(in the rows, 128 means zero)
Named moves (each a turn or a mirror), then the moves between two rows, first move first; the first pair answered:
move rav:
[148 163 112 135 111 133 105  84 121 185 135 160 124 139 147 134 132 144
 163 104] => [129 135 108 161 125 113 125 110 101 133 120 155 110 120 154 133 144 152
 200 121]
[182 176 183 134 101 104  80 151 169 193 147 157 154  95  88 180  96 133
  98 131] => [158 129 185 192 128  63 107 194 142  98 128 140 131  68  93 173 119 148
 168 160]
[120 167 137  99 110 128 134  97 119 167 164 121 142 163 134 109 124 122
 107 118] => [101 129 139 142 136 100 157 131  92  83 148 105 123 134 141 109 143 139
 162 142]
[144 147 102  88 134 131 161 128 128 148 119 115 132 155 102 128 141 145
 139 150] => [135 136 108 100 139 120 162 131 118 126 108 117 121 151 103 123 143 147
 154 156]
move rika:
[127 119 150 100 133 141 136 173 124 165 110 131 155 121 129 124 114 126
 100 150] => [119 132 136  95 122 146 143 159 114 176 125 117 147 135 118 118 119 116
 111 154]
[146 137 104 150 116 125 115 108 121 109 139 122 145 140 144 106 135 146
 131 117] => [144 128 113 157 120 120 108 116 128 103 130 127 149 126 140 118 133 142
 134 120]
[164 182 100 108 111 159 118 117  79 172 195 119 154 158  98 115 110 115
 132 132] => [191 181 141 148 112 126 100 155 103 148 186 164 164 105  81 143 101 147
 133 129]
[ 98 124 146  52 134 139 152 109 168 180 109 111 113 144 141 102 118 110
  67 148] => [ 92 170 112  74  76 127 161 112 108 182 154 100 114 124 113 122 150 111
 127 169]
move biv:
[103 103 178 124 160 121 148 169 158 111 127 134 122  93 117 141 124 113
  90 140] => [104 132 174 110 134 128 148 160 156 131 145 130 129  84 108 148 134 107
  87 151]
[130 148 145 103 104 128 126 155 137 159 142 120 127  66 153 163 162 117
 147 158] => [156 156 144 123  99 127 100 146 138 160 145 132 138  66 145 171 159 119
 163 144]
[109 110 127 198 169 110 127 146 129  39  84 126 122  97  97 117 155 177
 168 136] => [ 73 115 132 157 146 110 178 164 120  47  95 101 107  93  94 137 161 175
 153 176]
move Riko:
[ 96  83 131 166 168 113 128 132 133  68 131 162 133 108 151 135 132 149
 197 151] => [ 89  92 133 161 150 113 148 142 139  69 136 159 133  94 142 147 137 155
 188 165]
[106 111  99 125 149 137 170 114 116 125 131  77 105 163 146 136 147  91
 125 161] => [111 111  94 133 162 142 158 108 116 127 122  86 103 174 153 125 142  90
 133 145]
[110 117 127 112 124 125 161 141 133 112 122 122 109 118 116 132 131 114
  92 133] => [122 100 122 113 148 131 145 136 140 116 118 130 115 134 125 119 125 116
  91 121]
[171 121 123 121 139 128 119  85 157 205 117 170 150 148 148 127 105  88
  91  71] => [188 135 107 150 121 118  96  87 137 195 136 177 154 141 142 134 123  90
 136  68]
Pairs:
Each pair is 2 to 3 moves apart.
[ 92  77 147 126 146 128 184 182 155  72 135 126  96 111 160 123 117 128
 100 129] => [142  87 124 191 149 120 122 162 121  55 140 145 113 106 150 115 130 140
 179 102] : Riko, Riko, Riko
[174 106 111 152 136 133  43 105  99 124 105 132 160 166 145 106 111  96
 131  75] => [169 140 150 174  84  98  61 150  93  99 128 148 153  85 108 159 115 118
 149 112] : Riko, rika, Riko
[152  90 159 126 175 137 113 114 181 121 117 136 141 128 167 131 110 131
 115  99] => [147 138 103 143 130 150 104  83 105 137 158 108 140 148 154 119 140 126
 174 106] : Riko, rika, rika
[112 184 120 113  96 109 159 121 158 172 146 114 121 146 101 127 155 134
 138 140] => [ 92 128 129 107 147 116 178 135 180 137 102 100 104 166 132 106 144 129
 124 140] : rav, Riko, Riko
[167 154 141 111  93 130 113 122 114 160 151 144 145 116  93 132 120 135
 127 119] => [150 147 124 100  99 145 115 108 125 181 149 128 144 139 111 123 112 125
 119 112] : rika, rika, rika
[155 141 141 109 158 123 116 150 122 136 146 183 134 158 125 151 109 104
  51 134] => [125 117 116 108 176 131 141 143 106 118 135 150 119 189 145 120 119  83
  66 141] : rav, rika, rav
[166 144 118 114 169 171 113 101 170 180  92 169 128 109 117 126 104 108
  96 114] => [146  94 126 157 209 143 125 127 153  98  64 152 107  97 122 119 115 116
 138 124] : biv, rav
[123 113 219 103 129 170 128 169 176 133  77 128 130 138 137 149 104 121
  81 141] => [175 122 189 154 150 178  55 131 160 139  90 151 153 164 136 129 107 127
 133  94] : biv, Riko, Riko
[108 165 104 132  93 140 148 121 102 149 155 107 149 115 105 164 135 137
 123 183] => [107  91 150 140 165 129 143 149 159 108  99 132 148 114 131 151 109 139
  84 165] : rika, rika, rav
[209 161 153 141 117 110  70 110 137 146 143 165 133  77  96 171 113 134
 146  51] => [203 133 167 121 155 122  74 110 175 147 121 169 130  99 118 159  99 123
 108  36] : Riko, rika, Riko
[ 71  54 112 125 174 111 156 129  94 103 128 106 127 172 129 113 151 142
 173 143] => [ 84  66 168 124 159  83 157 170 132  95 119 147 140 109 115 155 137 162
 136 156] : biv, rika, rika
[102 107 128 164 130 129 136 135 125  89 126 112 128 127 115 121 148 162
 149 128] => [141 151 147 139 105 141 104 129 150 146 142 141 151 110 101 138 129 160
 112 118] : rav, rika, rika
[139 114 122 165 130 125 113 127 113 102 128 128 132 129 129 132 141 146
 163 144] => [143 118 146 124 130 139 122 127 163 149 124 142 143 137 135 138 114 133
  87 139] : Riko, rika, rav
[168 131 125  82  94 139 107  85 122 173 177 137 162 134  89 143 118 166
 137  94] => [171  86 150  77 144 134 100  99 159 146 140 151 169 139 108 130  96 164
 103  77] : rav, rika, rav
[175 146 153 174  81 144  91 132 142 139 152 124 142 112  76 125 133 139
 128 121] => [135  85 134 182 146 141 131 138 134  82 108  88 118 152 108  97 143 129
 149 134] : rika, rika, rav
[120 107 128  57 140 172 116 123 156 149 107 138 116 200 147 108  93 100
  59 122] => [ 76 123  89 112  96 137 158 149  73  77 134  90  88 161 125 114 149 109
 177 173] : rika, Riko, rav
[134  78 156 146 166 117 120 154 164 103  88 148 137 118 148 138 109 128
 114 124] => [145 105 148 177 142 105  98 154 140  93 109 153 131  97 122 149 121 137
 162 127] : Riko, Riko
[104  95 109 175 154 122 117 132  64  66 118  97 121 134 157 119 140 151
 209 113] => [158 156  96 160 123 143  57  90  75 161 152 129 155 142 140 129 123 139
 183  75] : rav, biv, Riko
[ 97 141  89 141 159 147 120 106 125 157  90 105 126 179 135  87 100  79
 193 122] => [133 180 119 184 121 114  95 134 125 146 109 144 140 110  90 134 100 111
 221 124] : Riko, rav, rika
[ 70 143  94 113 138 134 188 161 113 124 126  99 158 139 142 111  93  86
  88 121] => [ 95 183  81 153 114 127 151 146  76 128 152 109 170 131 127 112 109  97
 147 113] : Riko, rika, biv
[136 129 162 179 132 123 125 169 136  80 123 166 151  71 136 145 139 154
 147 140] => [116 159  99 157  86 147 147 130  77 121 164 119 137 106 135 126 167 132
 177 156] : rika, rika, rika
[109  85 103 131 158 134 149 127 122  99 114  94 100 156 155  95 136 118
 157 126] => [109 126 121 136 102 112 163 155 109 100 144  98 101 105 127 134 154 129
 172 150] : biv, rika
[ 91 128 121  92 113 136 158 120 128 136 127 107 109 143 134 123 144 110
 103 138] => [105 105 153 102 137 129 147 135 156 120 104 131 119 128 132 136 121 129
  85 127] : rika, rika, rika
[139 138 108 170 107 103  83 102  57  95 143 126 148 118 104 102 138 136
 203 126] => [173 135 152 181 122  95  61 121 100 108 131 168 168  88  97 126 112 147
 168 110] : rav, rika, rav
[133 101 117 152 152 114 127 156  80  69 132 131 119 137 141 111 145 132
 166 120] => [140 139 114 158 123 113 119 145  69  89 160 138 127 120 121 138 148 140
 179 125] : rav, rika, rav
[127 153 113 104 110 149 127 104 129 171 131 124 132 150 124 128 132  97
  90 120] => [110 114 138 145 133 106 151 163 124  91 109 121 113  91 128 147 148 123
 133 151] : rav, biv, rika
[103  98 151 128 129 123 152 179 136  86 129 105 119 110 131 140 118 114
 105 152] => [105  86 129 126 164 144 132 157 135  95 115  94 118 156 149 113 108 102
 108 130] : rika, Riko
[161 108 137 162 151 137 100 144 146  98 102 154 129 109 121 145 125 150
 140 122] => [177 134 139 143 126 142  81 125 142 134 127 164 136 112 112 145 123 147
 124 118] : rav, Riko
[168 133 139 114 156 149  95 107 191 175 117 176 162 146 137 121  92 118
  59  92] => [109  64  96 137 201 145 154 116 144  86  90 105 120 180 166  78 129 114
 134 120] : rav, rika
[124 196  87  93  85 132 150 112  94 159 177  98 147 146 127 135 147 103
 140 141] => [ 88 148  96 118 122 109 188 148  88  87 148  76 124 137 142 127 156 108
 168 163] : Riko, rav
[115 121 178 101 147 115 156 176 160 118 114 134 109 133 154 118 117 111
  57 140] => [119 133 132  84 134 140 134 136 148 163 131 128 123 181 160 100 118  94
  59 113] : biv, rika, Riko
[184 100 161 137 141 109  70 136 162 129 131 162 149 108 118 138 109 130
  94  96] => [168  99 164 104 136 129  99 139 176 150 132 156 142 123 125 134 106 117
  60 113] : rav, biv, rav
[154 134  78 158 129 144  72  92 129 150 127  99 156 132 118 112 124 111
 138 105] => [125 165 114 126  75 125 130 131 140 144 143  96 143  69  99 155 132 119
 116 157] : rika, Riko, Riko
[100 118 147 144 135  87 160 163 125  64 113 124 119  87 120 138 128 145
 129 159] => [107 125 142  87 147 131 147 128 164 141 110 126 126 149 140 110 107 111
  54 132] : rika, rav
[196 127 109 193 184 112  61 128 109 126 107 156 178 111 125 121 124 152
 201  97] => [188 204 119 141 103 122  77 124 105 196 153 159 180  81  92 164 130 153
 158 124] : Riko, rav
[ 82  85 126  61 124  94 164 173 135 149  98 111 114 136 139 111  89 137
  93 158] => [138 153 143 101  72  74 119 176 119 162 135 154 133  83  97 152  99 160
 129 152] : rika, biv, rika
[133 138 147 102  93 155 155 113  98 162 146  85 134 140 139 122 112  97
  95 119] => [122 135 145 128  91 133 174 131  76 113 153  79 120 114 130 132 133 108
 141 134] : rav, biv
[149 112 115 177 152  97  90 145 116  91 119 133 146 107 128 123 141 138
 172 112] => [149 142 116 176 122  97  92 143 105 104 142 133 150  93 115 138 148 140
 175 122] : rav, Riko, rav
[ 95 178  76  89  51 136 163 135 120 151 201  92 115 117  82 139 156 105
 124 149] => [115 125 154 145 111  86 146 198 165  63 144 145 120  48  83 168 137 147
 123 142] : rav, rika
[ 94 109 160 130 108 112 169 181 115  95 102 156  86  73 134 152 173 142
 101 177] => [111 158 155 111  66 128 150 159 112 153 128 166 103  72 118 163 163 138
  80 177] : biv, rav
